In the rows, zero is written as 128.
Families of rows that turns and mirrors carry onto each other, the same ones carrying the whole set onto itself: the rest of each named row's family, in list order
4 families of 8 rows
Z372: [122 101 150 143 126 103 115 103 134 168 139 127 128 127]
Z288: [167 118 137 139 135 106 112 120 117 145 141 133 112 135]
Z134: [131 134 140 113 144 107 127  99 139 165 120 153 109 120]
Z401: [140 117 124 137 139  97 110 105 109 112 152 124 119 152]
Z152: [130 109 131 129 150  91 107 112 115 105 144 120 109 151]
Z441: [129 130 135 119 139 108 123 100 143 175 120 150 109 122]
Z180: [149 136  99 111 152 108 134 106 122 133 125 133 110 133]
Z268: [162 119 148 127 126  95 117 122 125 142 128 120 113 141]
Z846: [ 97 121 109 105 160 103 120  97 118 137 136 136 102 153]
Z433: [154 134 100 122 150 109 129 108 122 136 128 141 107 130]
Z281: [134 110 123 132 137  98 113 101 108 116 152 115 127 154]
Z659: [ 99 118 110 103 163  99 118 106 137 121 132 124 101 143]
Z475: [128 103 131 138 146  89 116  97 112 114 145 125 118 154]
Z481: [102 123 108 113 163  97 118 100 120 127 133 137  97 152]
Z495: [106  93 135 119 138  98 111 128 131 144 154 103 103 152]
Z159: [126 101 154 136 127 109 117 109 142 157 155 122 128 119]
Z825: [146 138 105 113 151 117 128 102 121 122 143 141 108 131]
Z835: [134 141 137 109 137 115 119 110 133 169 123 148 102 128]
Z791: [ 99 114 117 110 146 115 122 100 156 169 137 125 120 128]
Z317: [104  98 130 121 140  96 108 124 137 133 154 102 101 152]
Z695: [ 97 109 108 112 152 114 128 109 154 158 143 121 106 119]
Z902: [ 99 128 117  95 157  97 116 105 130 132 140 130  95 152]
Z723: [164 109 134 138 131 103 124 127 122 144 129 123 106 138]
Z253: [145 132 110 122 161 107 121 105 114 124 132 148 101 131]
Z716: [144 132 126 120 144 117 121 110 134 178 127 149 108 125]
Z206: [109  88 125 124 140  90 119 124 141 145 146  97 110 143]
Z833: [102 123 113 107 143 118 124 105 150 162 151 124 118 114]
Z412: [102 110 113 108 153 118 132 114 148 163 146 128 104 115]
Z769: [101  95 129 119 138 100 110 115 148 136 149  99 119 145]
Z900: [129 106 147 133 125 109 109 111 144 177 144 122 126 135]
Z362: [164 121 143 131 122 100 113 124 130 152 132 126 111 138]
Z570: [118 104 148 135 125 108 111 105 150 161 155 120 127 123]

Which other rows belong to the same family as Z134? Z180, Z268, Z846, Z281, Z495, Z159, Z412
Which other rows belong to the same family as Z902? Z372, Z475, Z825, Z835, Z723, Z206, Z833
Which other rows belong to the same family as Z900? Z288, Z152, Z659, Z791, Z253, Z716, Z769
Which other rows belong to the same family as Z433? Z401, Z441, Z481, Z317, Z695, Z362, Z570

